In the rows, 128 means zero.
Where one turn sends some rows of the set: a few examples, then the rows asked
Tivis: [131 128 158 136 131 136 109 139 124 132 132 122 163 122 139 115 155 106
 150 118 108 130 128 177 110 128 115 140 144 118 133]
parib: [137 155 124 102 152 104 110 130 136 102 136 113 140 137 148 129 164 132
 128 165 137 124 129  94 129 160 123  91 104 127 140]
setu: [ 94 121 157 115 143 105 123 104 143 144 132 154 118 130 155 113 130 127
 128 143 140 101 115 152 138 101 116 118 134 141  94]
maveg: [130 158 131 161 115 132 125 126 130 142 152 122 111 133 121 106 101 107
 126 113 126 134 120 107 127 126 152 104 152 139 142]
lased: [108 147 134 118 108 107 155 148 142 106 110 124 130 131 138 134 155 143
 147 122 130 120 154 132 109 137 150 174 110 114 118]
dez: [106 111 111 131 135 131 119 110 144 154 123 140 133 118 128 135 109 142
 110 129 115  89 100 158 121 113 126 108  97 128 127]
Gugu: [126 130 165 104 142 128 145 102 132 137 118 123 131 172 144 154 125 134
 146 166 121 118 115 151 152 137 112 100 123 158 118]
bek: [139 155 121 109 147 100 113 134 137 107 122 106 145 130 145 144 161 137
 131 160 147 124 124 107 122 163 120  83 114 120 146]
vebe: [121 130 120  99 134  87  99 141 163 119  95 130  97 156 145 109 123 127
 122 134 136 110 119 137 124 165 136 131  92 117 126]
vufub: [133 140 127 106 129 115 130 135 153 119 151 104 121 124 134 160 131 101
 119 134 147 107 150  89 141 124 116 151 138 108 146]
veg: [148 122 122 123 124 136 136 143 101 126 126 143 143 152 140 151 120 127
 165 140 118 137 109 131 149 151 127 104 100 169 143]
boz: [129 152 131 162 115 130 131 126 119 137 153 114 128 133 122 109 117 105
 132 107 127 136 124  97 131 133 149 106 151 144 145]
kono: [126 120 157 132 118 138 106 140 128 136 129 120 152 116 128 115 151 104
 143 112 116 125 122 171 109 125 118 150 157 119 130]
Bup: [139 126 108 125 135 129 133 142 103 130 133 137 140 156 135 150 106 121
 157 140 117 132 108 132 149 155 122 102  94 168 146]
kisip: [103 108 115 127 138 128 117 122 142 150 119 142 138 120 125 132 117 151
 115 144 107  96 100 167 105 120 128 115 100 137 128]
nuvu: [129 139 149 137 142 143 164 103 134 126 132 111  93 145 147 136 112  99
 119 135 112 112 140 129 148 151 148  97 141 149 140]
veb: [142 140 113 111 133 114 143 131 155 117 148 106 115 115 123 163 131 102
 124 129 154 114 150  97 128 128 117 144 131 109 149]
sis: [108 136 148 115 117 114 147 146 151 113  99 114 134 133 146 135 152 142
 135 129 126 120 155 124 106 130 152 175 108 120 118]
nafaz: [123 137 115  93 122  72 105 139 159 122  99 131 107 154 145 111 120 135
 124 122 140 112 115 144 119 159 137 124 106 110 128]
rap: [115 128 161 131 144 130 142 127 114 115 137 137 112 111 175 105 152  86
 141 120 123 119 147 151 139 136 136 128 145 144 114]

dez -> veg
boz -> kono
Where do these go?
Gugu -> nuvu
vufub -> sis
nafaz -> bek

Where one turn sends some rows of the set: a few examples, then the rows asked
dor: [144 177 159 110 118 145 141 125 124 112 123 134 113]
famu: [179 149 144 130 117 133 148 126 114 117  49 117 137]
Fidok: [149 164 167 119 136 140 139  99 112 142 112  73 161]
Tefe: [123 145 131 146 105 129 107 107 140 140  96 100 144]
lidod: [168 115 157 103  96 152 149 104 130 120  96  93 127]
gitup: [156 154 140 101 143 126 122 115 133 174  94 119 162]
Tonap: [153 151 142  99 133 129 120 121 125 172  90 120 170]
vef: [171 154 149 103 132 134 136 120 138 168  98 120 172]
dosov: [150 136 143 124 147 163 123 125 107 102 113  84 130]
Mise: [183 150 147 118 129 119 144 117 125 128  47 115 130]
pevef: [190 155 143 120 126 118 143 122 129 118  53 115 135]
zuz: [142 172 125 141 111 113 106 113 147 131 100 109 125]
medib: [157 174 150  96 128 144 144 135 118 114 103 145 116]
vipa: [139 164 159 106 124 148 124 139 108 120  94 149 119]
Kava: [156 133 165 120 103 121 110 135 137 133 124  83 112]
zuza: [121 159 137 146 108 124 103 120 140 127  84 112 127]
zarul: [179 111 161 108  99 144 145 101 136 121  90 101 138]
badon: [170 144 154 124 126 119 135 130 126 129  40 106 145]
kuz: [135 171 131 150 106 115 109 124 135 146  98  99 135]
Zase: [159 144 145 127 143 161 123 130  95 108 117  87 121]
Nus: [162 161 125  95 136 126 128 120 137 164 111 116 160]
tez: [178 107 159 114 101 156 140 108 128 121  91  99 129]
tife: [144 165 157 107 133 148 129 132 114 118  94 150 112]
mepel: [150 162 151 116 124 150 125 147 121 117 112 148 117]
taz: [171 143 171 124 125 125 140 141 113 117  50 103 128]
rifo: [152 158 174 119 140 149 143 103 121 132 106  68 156]
muz: [156 131 161 110 104 126 121 134 131 140 121  70 114]
niza: [182 142 128  96 143 130 135 126 129 158 104 106 163]
lin: [155 140 142 123 144 159 127 126  90 101 109  96 130]
Kefun: [133 166 126 141 113 115 104 113 143 137  96 111 116]
veku: [160 160 165 121 133 152 144  93 114 141 109  74 157]
bato: [156 136 173 123 103 129 114 129 137 144 121  77 116]

taz -> niza
Tonap -> zuz
Where do these go?
zuza -> medib
rifo -> muz
tez -> veku
Kefun -> tife
kuz -> mepel
Kava -> lin

Where one turn sends some rows of the set: a few examples, then the rows asked
gav: [114 120  95  96 108 101 106 120 133 150  94 125 148 146 134 151 118 130
 110 110 143  97 142 122 127 131 116 102 140 125 161]
niror: [125 157 103 108 129 130 108 108 101 117 124 123 108  92 110 117 131 110
 143 131 148 151 153 141 142 123 155 167 127 128 146]
foti: [116 120  93  84 107 105 127 116 140 150 102 143 132 136 152 141 102 117
 133 111 123  91 138 128 130 137 109  90 153 126 155]
mitir: [125 136 101 104 111 121 143 141 107  92 119 143 108 133 102 111 144  87
 171 124 113 131 142 113 130  90 126 112  96 147 149]
Lala: [112 111  95  89 117 128 118 131 137 158  92 129 133 139 151 139 104 126
 125 114 119  85 152 123 133 122 123 101 150 137 162]
sedat: [160 137 132 115 123 134 127 107 131 154 127 108 126 117 129 129 111 102
 136 113 125 146 129 127 142 132 145 154 152  92 178]
kiges: [154 127 140 106 131 120 113 127  97 128 150 131  99 124 136 111 150 112
 116 139 149 130 163 117 137 127 147 154 128 114 139]
zosun: [165 122 117  95 120 104 130 123  90 132 146 117 120 138 120 110 150 125
 121 131 152 139 160 112 146  97 147 138 114 121 155]
samup: [119 164 116 108  95 116 155 151 104 142 125 157  92 137 134 111 115 113
 141 135  98 154 159 101 112 100 135 128 113 147 120]
Dugil: [124 143 106 117 130 118 129 138  95 121 137 136 105 128 105  87 136  88
 169 120 100 121 129 114 112  91 111 114 115 151 139]
pura: [106 126 117  96  96 100 118 106 148 127 128 121 129 128 114 117  66 130
 143 113 109  99 164 101 112 128 107 132 138 115 172]
Gefil: [145 173 128 126 135 120 142 137 117 139 121 151  86 135 128 119 120 111
 138 117 107 160 148 115 107  98 126 117  87 138 140]
Sez: [ 99 135 106  93 108 103 125 110 156 123 126 131 129 128 119 132  78 125
 135 131 102 110 131 113 110 146  98 116 155 111 168]
Vopoz: [122 152  98 122 105 131 106 115 118 112  96 131 124 125  90 125 123 114
 151 166 130 137 146 124 112 152 166 158 136 108 160]
puna: [131 149  99 119 124 123 121 149  90 103 126 149  98 137 102 104 139 111
 170 137 111 123 145  88 114  93 128 123  91 136 145]
dutom: [153 110 102 115 131 126  96 127 122 128 145 121 106 103 122 166 111 133
 143 116 140 110 128 115 113 138 146 141 125 126 177]
Zul: [129 136 114 115 107 137 112  99 107 108 110 140 105 122  96 124 129 121
 152 133 144 174 154 130 123 139 158 163 126 127 139]
Sumes: [157 133 112 112 113 102 121 146  99 151 129 133 147 126 133 132 139 128
 114 148 149 120 159 101 146 115 153 119 120 102 163]
Mosu: [103 150 135 119 110 123 149 143 115 140 129 166 100 130 151 118 129 119
 153 110 103 146 151 109 101 108 135 138 103 153 129]
funo: [114 120  96  79 101 102  85 127 125 141 108 142 155 132 149 131 104 113
 135 116 136 109 150 111 119 144 109 118 148  98 148]
Dob: [114 118 107  87 110 114 102 105 142 148  86 148 132 143 140 131 116 111
 142 100 124 107 163 113 131 118 117  93 165 125 154]
Gigar: [107 127  97 100 111 121 110 107 168 124 112 132 138 129 117 120  76 146
 130 117 117 120 133 106 102 146 112 126 138 115 170]
Neruz: [158 166 115 114 123 142 145 108 135 147 113 116 135 125 125 116 138 131
  97 131  99 151 128 126 129 133 134 150 130 120 152]
Did: [149 155 109 123 143 125 132 124 106 132 114 143  81 139 115 107 116  93
 158 134 106 141 139 121 100  96 123 117  86 146 136]
los: [ 99 125 111 104 114 110 106 105 148 130 118 111 146 145 105 135  77 135
 134 134 119 109 131 114 106 147 120 126 146 101 148]
Dis: [124 138 129 114 100 127 170 140 105 122 117 162 115 134 135  98 117 121
 137 135 104 159 161 105 102 102 133 136 116 145 121]
fena: [169 107  89 107 139 139 104 116 130 120 134 146 113 109 111 154 121 110
 133 136 128 119 124 113 125 137 148 128  94 136 148]
zap: [128 153  94 108 115 115 134 145  97 115 127 148  89 142 101 119 132  88
 173 137 101 127 148 105 131  98 116 115 103 147 133]
Nat: [104 141  96  76 104  97  96 122 136 126 114 124 153 139 133 123  97 123
 140 120 119 104 152 120 113 147 109 146 146  94 165]
saz: [138 144  97 117 123 119 134 134  91 117 119 135 108 125  92 132 139  95
 167 126 108 142 130  96 114  93 125 117  86 138 127]
lezu: [131 112  93  92 118 120 114 111 148 148  98 133 143 152 145 122 114 130
 129 102 130  92 135 115 135 134 108  94 139 114 164]
lizer: [170 110  99 110 137 120 106 116 124 136 119 137 108 106 125 153 117 108
 131 122 144 125 146 123 114 128 142 159 151 133 188]
veru: [121 166 116 118  99 135 148 146  93 139 103 154 106 136 140  96 130 126
 147 126 108 151 150 100 109  98 151 130 102 134 126]
vinu: [136 153 128 111 108 121 157 145  96 139 110 145 104 148 120 118 134 121
 127 123  92 153 144 107  92 105 147 142 100 142 124]
vure: [142 141 123 114 128 148 120 104 112 164 106 100 127 127 136 126 131 130
 121 123 116 139 119 130 125 131 137 146 168 110 168]
fegup: [100 133 113 113 107 130 112 126 163 121 125 108 129 122 112 131  83 128
 143 127 108 105 143 101 111 141 101 117 156 112 162]

vure -> Zul
Did -> funo
fegup -> mitir
Where do these go?
saz -> gav
lezu -> veru
lizer -> kiges
Vopoz -> fena
Sez -> zap
pura -> Dugil

